128 stands for zero in the data rows.
A hidden rule labels the rows of this table. It goes by one to three of the table's principal directions, not those with the most spread.
[199 116 156 145 143 115 146  87  72 156 143 137 110 129 122 105 140 104
 111 161 165 104 139 134 138 130  95 110 139 112 114  89 126 117 136  79
 139 147  97  78 134  90 124 143 122 112 116 157 139 143 107 149 139 107
 114 112 119] I
[ 90 124 104 103 142  97 118 124 167  88 141 120 173 123 147 153 118 150
 155  80 124 133 110 112 130 121 165 118 125 144 143 138 111 129  91 160
  95 100 132 188  97 148 134 103 129 121 148  91 141 120 157  95 104 147
 141 138 125] P
[107 156 126 112 134 132 133 151 141 110 132 160  94 128 130 158 147 127
 110 100 138 137 123 164 130 117 168 141 145 141 119 136 128 157 132 124
 126 105 140 141 127 157 130 118 103 154 110 133 127 120 153 117 147 139
 144 119 122] Z
[163 144 121 120 150 143  91 125 146 164 142 137 154 145 111 138 131 137
 110  98 123 142 121 112 144  99  88  82 111 136 109  99 129  91 121 139
 133 140 125 104 140 129 141 137 143  84 151 158 133 150  96 128 107 113
 112 123 116] X
[ 99 150 126 110 151 157 132 174 147  93 136 144 131 120 145 147 119 123
 134  89 118 154 109 143 153 112 156 107 125 137 125 137 147 133 127 138
 131 107 145 143 140 149 153 138 121 131 123 110 125 142 135  96 147 135
 162 121 119] K
[ 91 146 120 125 125 135 141 162 146 108 147 126 133 120 129 135 122 124
 128 103 107 144 125 150 145 109 145 139 131 134 122 135 141 145 129 122
 132 121 137 142 154 141 142 136 140 126 134 131 126 123 134 125 137 141
 149 122 127] X
[168 130 119 149 137  69 146  70 107 136 156 192 113 116 175 151 153  85
 122 147 186  87 139 164 125 145 142 129 135 143 120 102 117 153  99 118
 137 110 123 119  99 131 119 141 101 118  88 133 148 125 135 110 121 129
 118 148 118] P
[180 136 192 159 140 178 189 130  55 133 136 128  28 129  88  77 182  74
  99 195 152 111 137 190 113 170  99 172 128 102 123 120 144 184 212  41
 207 144  96  29 155  83 124 166  70 186  78 172  87 144 133 155 208 119
 158  90 125] Z
[103 137 107 106 148 160  97 188 174  97 122 112 156 127 129 136 110 125
 160  79 104 173 111 117 147 106 134  94 130 123 115 161 146  91 130 184
 122 110 158 162 153 117 152 149 129 130 133 130 132 147 143 107 120 139
 163 141 131] Z
[ 79 137 125  79 124 159 129 168 145  48 133  74 135 136 131 171 121 178
 131  54 128 149  84 109 141 101 191 107 138 136 161 170 111 144 113 170
  67  70 124 186  97 141 148  69 123 160 139  58 156 123 190 104 155 158
 175 115 114] B
[143 111 116 156 124  74 144 102 106 124 149 139 153 119 148 125 125 101
 148 157 155 105 136 123 131 137 153 137 137 119 131 125 120 121  97 128
 122 133 111 159 118 107 110 144 131 120 120 110 147 107 151 124 108 132
 128 149 120] I
[135 114 119 121  78 153 100 147 107 148  81  78 114 146 101 127 127 165
 116 156 129 116 126  87  99 138 132 141 130 122 152 160 103 120 140 177
  96 129 129 120 114 129 114  91 125 161 117  98 129 112 137 145 127 127
 101 139 124] U
[110 136 156 156 110 158 169 126 107 125 157  89 103 132 107 115 147 123
 111 149 115 126 118 142 126 143 110 166 110 120 149 138 132 172 163 106
 164 125  99 107 134 114 117 126 129 136 133 126  98 125 134 153 155 140
 143 117 128] E
[ 91 150 107 108 187 121 113 179 182  78 138 169 188 108 165 144 102  98
 173  80  91 155 110 141 150 128 166  89 104 137 123 124 174 105  92 144
 142 111 145 170 152 136 165 161 119 107 145 116 114 149 138  74 117 134
 177 124 122] E
[120 135 114  60 203 141  86 181 191  63 125 102 180 136 121 152 125 155
 159  35 117 142  60 111 131 113 163  61 103 148 147 128 104  97  95 191
  89  88 137 154  96 143 165 110  96 136 135  83 119 150 150  55 106 129
 160 107  96] Z
[176 117 120 102 118 120 101 105 130 155 131  88 127 154  43 105 168 124
 120 123 147 117 119 108  99 111  94 130 123 113 132 120  85  90 148 150
 135 155 111 100 144  89 134 104  88 147 125 163 138 123 148 135  91 127
 124 136 112] X
[147 125 120  96  88 133 118  54 138 167 133  98 104 154  77 119 143 159
  79 101 141 102 119 113 105  95  60 128 127 130 146 110  96 110 145 137
 104 151 127  88 134 131 153  52 122 118 153 156 157 137 116 158  93 124
 100 124 126] B
[125 111  90 125 101  68 104  98 135 142 131 142 181 126 161 158 105 139
 138 118 140 117 145 100 133 114 151 107 126 140 132 127 115 108  76 151
  81 128 132 173 117 146 130 106 157  97 149 110 171 108 135 128  91 136
 104 165 129] P
[136 115 109  61 152 131  77 120 170 114 135  87 194 140  86 136 117 148
 156  49 129 154  95  65 138  83 107  53 110 122 138 118 106  52 106 193
 101 117 122 155 132 103 161  87 110 101 164 123 154 160 136  95  78 135
 142 144 114] K
[128 132 110 175 118  57 155 144  88  98 110 208 110  95 255 164 111  84
 150 185 149  83 163 198 130 179 213 154 162 146 111 141 162 178  75 106
 108 100 162 150 110 147 117 177 143 144  58 107 149  97 136 113 164 127
 132 134 135] K
[146 103 141 161  97 117 150 122  55 124 137  88 126 136 167 136 119 134
 144 169 146 113 134 111 142 147 150 129 137 121 137 150 114 153 130 110
 108 124 113 131 110 111 113 134 159 132 114 100 153 109 137 146 176 135
 135 136 125] K
[124  97 146 119  64 163 118  87 104 165 112  37 136 156  93 115  97 210
  94 119 118 138 134  57 130  97  62 109 127 110 152 143 110 105 147 132
  74 136 102 117 119 125 119  58 190 108 193 120 157 140 104 190 131 127
  84 127 145] E
[ 94 151 110  68 179 152  95 184 199  75 120 143 169 107 135 158 122 142
 151  44 101 166 100 129 143 105 158  82 115 154 123 123 138 109  99 175
 116  91 155 163 129 153 164 126 111 120 131 102 121 157 125  67 108 131
 155 119 119] U
[138 149 123 117 175 155 122 198 136  86 120 105 122 137 130 110 126 107
 140 109 103 122  88 159 131 140 138 113 142 113 131 148 154 114 141 146
 120 119 139 109 155  93 169 148 102 153 109 137 107 141 151 113 142 121
 172  83 110] P
[ 63 159 104 137 131 134 124 191 173 108 107 211 124  94 195 154  85 103
 155 113  98 165 157 163 152 118 166 131 147 146  85 143 193 135 109 135
 143 109 189 171 163 171 127 181 156 121 121 140 129 139 111 110 149 138
 146 143 150] P
[ 86 126 123 136 144 111 137 164 119  66 127 130 171 101 200 153 105 109
 192 136 111 133 123 129 138 172 198 125 112 131 144 151 156 150  96 151
 138  84 131 182 113 123 129 150 121 131 111  75 113 129 152  83 155 149
 173 140 130] U
[ 82 114  97 118  98 112  98 144 171 111 119  81 205 126 127 140  98 166
 150 105  84 145 130  83 122 120 144 124 106 130 153 153 127 102  86 177
  90 122 125 190 126 131 130 104 171 108 174  89 140 109 142 131  84 142
 123 150 139] I
[126 129 132 149  95 113 127  70 135 189 149 152 127 130 120 132 133 131
 112 136 129 144 163 119 137 103  69 137 127 134  99 102 127 120 131 110
 163 149 133 119 137 138 100 135 168  81 148 180 140 131  77 155 108 127
  92 154 148] K
[150 135 151 127 142 140 128 120 110 141 129 132  96 138 122 122 143 120
 127 135 128 131 137 147 127 135 104 127 132 128 106 111 132 140 156  91
 157 133 131  86 135 114 127 142 119 129 118 178 120 142 108 140 164 123
 136 108 135] Z
[157 127 152 118 150 147 132 114 117 137 151  95 116 136 105 117 141 133
 124 103 133 138 113 128 146 108  78 104 138 122 111 108 115 120 153 116
 138 127 119  94 135 100 133 130 132 108 130 167 127 155  99 141 135 121
 127 108 124] I
[105 142 103 133 131 128 104 151 157 124 125 150 145 136 160 162 115 146
 134 109 127 141 118 111 139 116 154 116 136 147 122 144 125 123  99 172
 109 109 151 166  96 160 113 137 152 116 127 100 139 115 131 103 119 133
 123 141 123] X
[146 119 160 132 131 183 116 180  78 141  93  87 103 143 135 125 110 148
 124 161 136 131 116 110 134 148 135 103 112 119 137 140 123 140 160 137
 126 111 123  78 110 137 117 139 122 150 102 107  94 141 104 132 185 118
 115 121 124] Z
[ 95 125 134 114 150 174 145 161 172  90  89  98 101 126  65  62 118 131
 119 145 102 109  95 131  83 152 129 175 113 106 172 144 135 122 159 140
 130 150 121 116 131 125 137 112  80 189 139  88  73 123 166 125 105 119
 140  99 130] E
[128 120 128  82 141 119 101 125 140 118 134 109 154 132 137 161 131 151
 140  74 133 143 117 123 138 113 136  82 107 145 129 119 101 125 117 145
 109 101 138 128 114 149 153 102 118 118 125 130 137 143 115 102 128 135
 131 138 126] E
[101 126 117 146 107 109 133 105 136 120 128 160 143 110 183 164 116 139
 133 132 142 132 146 119 134 136 153 131 129 143 133 140 135 145  92 151
 116  94 132 176  90 155 102 125 150 113 127  88 143 124 131 117 122 140
 113 160 141] P
[179 137 136 162 143 125 124 136 108 164 139 126 105 150 103 117 158 106
 111 167 142  99 109 140 115 141 110 141 123 126 123 112 107 127 138 135
 152 148 114  83 121 110 103 160 117 131  99 148 102 112 117 137 118 111
 109 117 102] K
[122 136 120 128 145 130 119 143 139 107 141 115 140 136 131 151 156 125
 143 124 124 124  95 124 118 150 157 134 107 142 151 142 103 145 121 169
 139 112 126 145  95 129 126 127 102 138 105  93 106 109 151  95 118 137
 147 134 111] K
[146 125 128 145 141  99 117 118 127 145 164 149 158 126 160 164 134 118
 145 111 145 150 139 123 159 111 125  91 122 146  97 113 117 128 102 128
 137 112 127 144 113 131 107 166 161  84 127 147 148 130 105 123 128 134
 119 156 126] E
[141 130 150 164 135 124 177 126  78 123 132 139  71 118 146 103 152  85
 126 187 137  96 131 182 117 178 137 179 144 116 131 134 137 180 165  84
 163 136 124  92 133 110 123 152  94 162  80 141  94 117 135 139 163 124
 141 108 129] X
[137 123 128 113 117 116 113 102 121 138 159  94 157 146 133 163 129 163
 115  87 154 135 116  95 153  93 115  85 127 138 132 120  94 125 105 153
  97  93 109 132  91 135 122  98 155  93 143 118 159 133 117 122 124 139
 111 140 118] P
[140 138 102 142 144  71 100 115 153 149 126 209 132 117 177 170 152  87
 149 140 150 118 140 153 117 148 152 127 131 153 103 118 121 127  88 168
 151 111 159 148  99 142 103 162 107 115  78 148 125 112 116  92  92 127
 110 166 128] B
[106 126 136 101 132 145 152 128 144  84 130  63 122 133  78  93 144 143
 120 106 102 111  92 137 101 141 120 159 124 110 173 147 121 136 151 130
 115 128 105 127 135 102 157  77  95 165 147 110 107 128 170 132 114 135
 156  91 122] U
[ 72 140 137 151 122 134 174 180 125  76 135 124 113 107 149 115 122 106
 150 144  91 144 141 178 135 149 172 182 142 117 124 163 166 173 146  87
 152 123 138 155 161 123 133 162 137 163 118 126 109 110 158 132 172 145
 178 111 144] K
[147 120 122 156  80  87 116  42 125 203 139 160 121 135 119 138 151 133
 118 156 143 125 176 109 113 121  73 154 134 141  99 103 109 129 124 112
 158 152 130 123 118 132  80 126 161  89 142 184 153 118  90 162 105 130
  78 164 148] X
[158 123 124 122 116 123 119  82 119 162 129 159 123 127 133 133 130 126
 112 127 157 128 148 114 138 107  94 104 137 132 112 106 123 106 124 127
 128 136 135 112 126 131 130 121 133 102 125 145 158 144 100 129 113 119
 103 146 133] U
[166 117 104 110 128 117  69 134 161 174  95 131 154 147  87 116 120 131
 120 123 130 128 131  97 109 105  95  92 118 121 118 118 116  56 112 171
 108 156 137 112 142 120 130 129 128 120 140 157 138 129 112 135  71 109
  91 147 124] E
[126 131 150 112 141 167 143 157 112 102 102 119  82 128 101 109 148 121
 128 143 124 125 113 140 108 155 145 149 132 119 143 144 130 150 166 115
 144 127 125 108 129 118 134 118  79 181 105 116 100 131 152 120 162 127
 154 102 123] I
[162 132 157 128 131 156 123 149  92 156 130 104 116 144 107 122 129 139
 106 132 125 135 129 133 143 115 105 104 118 122 114 108 129 125 152  92
 136 140 114  73 151 125 134 139 142 120 131 159 120 143  94 150 164 113
 120 104 119] K
Here are more rows. What is the label of each one?
[ 66 134  77  90 150  98  92 118 219  83 160 124 224 115 147 163 106 140
 186  35  95 170 107  91 148  96 138  94 120 139 129 140 134  79  75 207
 111  98 150 233 128 126 152 109 141  78 177 113 152 143 153  82  59 157
 161 161 135] P
[ 94 135 142 118 143 192 131 223 130  86  81 107 110 118 143 124  89 167
 120 126 110 148 114 128 142 128 177 123 140 129 134 154 143 145 137 136
  90 105 143 133 115 164 127 140 142 164 117  67 102 128 127 120 170 118
 129  99 129] U
[176 123 113 119 122 112  94  87 132 161 129 132 131 148 101 129 145 120
 128 121 148 117 127 104 112 116  88 105 128 124 119 116 114  86 124 153
 127 142 125 115 133  98 128 115 115 116 136 166 156 139 131 138 100 125
 118 142 119] Z
[ 81 140 123  85 144 163 122 165 196  77 108 140 143 112 107 124 102 145
 125  69 111 160 118 127 127  99 146 109 114 127 137 138 158 103 115 145
 109 109 136 161 143 151 151 114 120 149 162  98 131 153 155 107 117 135
 153 123 134] E
[146 108 115 188  82  70 110  57 105 202 132 130 167 136 158 120 110 127
 136 188 129 112 180  95 119 152  73 143 127 113 115 121 142 111 107 130
 144 138 108 128 118 104  81 143 181  72 158 174 137 124  96 174 103 130
  73 165 158] P
[178 121 160 131 174 140 150 110 103 120 135 131 106 123 110  89 155  92
 136 151 142 112 118 147 120 156  97 122 120 114 127 102 132 127 154  91
 170 140 107  76 130  84 136 155  87 139 106 147 105 154 120 117 141 111
 145 102 120] I
[115 124 145 129 108 161 129 151 113 155  86 108  88 127  99  97 123 145
 116 162 107 136 147 130 115 139 110 164 146 114 119 136 131 137 173 113
 140 148 141 100 146 133 114 125 126 152 119 151  94 125 101 157 142 117
 103 115 148] U
[132 122 137 137 127 146 156 108 113 111 147  94 118 137 105 108 143 123
 120 144 138 105 100 122 114 146 123 148 108 119 166 137 113 144 147 131
 136 133 101 117 114 113 134 110 103 147 130  92 115 124 160 127 129 133
 146 123 114] Z
[117 124 134  96 112 169 112 164 123 112 125  65 131 147  89 144 125 171
 126  89 128 157 105  85 140  94 142 104 132 125 138 153 101 120 142 156
  95 111 119 145 123 127 128  94 136 144 145 102 145 127 150 134 149 142
 141 127 116] I
[150 110 138 118 166 121 123 180 101 108 118 125 164 121 141 121 106 113
 154 138 144 131 119 116 150 132 174  83 113 122 131 119 124 113 110 121
 117 123 115 121 122 129 137 162 117 135 110  92 119 129 126  90 145 118
 137 128 111] I
[145 128 143 187 134  99 146 144  84 156 125 151 116 125 180 123 120 106
 127 187 123 108 147 165 135 166 134 146 139 122 111 127 151 154 126  90
 142 133 124 106 127 129  99 179 157 121 106 151 100 114 100 151 154 113
 105 116 132] Z
[ 69 122 115 129  78 140 122 134 146 137 110 119 149 123 130 138 101 155
 129 130 101 153 148  90 128 119 133 141 119 129 142 156 140 129 122 148
 119 126 135 167 130 154 115 104 163 121 161 101 134 116 126 139 122 144
 116 157 150] K
[109 147 108 121 127 152 118 171 172 116 121 136 129 128 106 119 127 112
 124 107  98 145 123 149 121 115 125 134 121 125 124 148 155 109 137 145
 136 142 149 133 175 128 156 141 123 144 136 143 125 131 145 130 113 131
 152 127 128] E
[129 121 131 128 121 128 135 126 107 133 131  97 150 132 131 113 102 145
 120 127 110 116 126 115 140 124 113 115 125 120 141 120 139 125 126 104
 105 138 110 113 143 124 147 110 155 107 161 123 133 136 114 146 136 122
 121 106 125] X
[137 139 168 122 147 175 129 166 111 145 113 125 107 133 111 117 123 147
 103 135 107 141 137 141 135 129 114 114 102 138 116  98 142 154 156  65
 151 137 118  62 140 154 130 147 141 127 138 147  95 146  80 140 183 111
 118  89 129] X
[133 120 121 143  97 138 114 136 122 161  94 122 112 138 128 113 105 139
 111 160 116 121 146 121 118 126 108 137 137 121 122 138 136 112 137 129
 110 156 146 109 142 133 123 130 156 131 130 142 132 116 107 164 124 114
  99 131 142] B
[ 96 142 143 127 124 186  97 200 130 133  91 131 130 125 157 154  87 162
 144 122 102 179 144 105 152 118 143  99 118 138 100 138 159 128 134 142
 137 101 154 131 131 163 105 161 168 119 134 123 112 152  86 125 183 129
 124 132 142] X
[129 109 132  78 132 142 129  86 149 109 129  99 129 132  58 115 144 158
 116  83 158 129  98  81 110 103 117 115 125 120 163 127  89 103 134 153
  98 123  99 152 104 124 131  58  86 150 161  88 143 143 169 115  93 135
 127 133 113] X
[109 145 118 165 131 104 137 130 146 129 146 171 132 119 176 155 129 115
 131 131 116 130 138 159 135 137 142 144 129 147 111 131 146 153 105 121
 137 120 142 154 122 150 110 161 159 109 127 135 126 115 122 133 128 132
 125 135 133] E
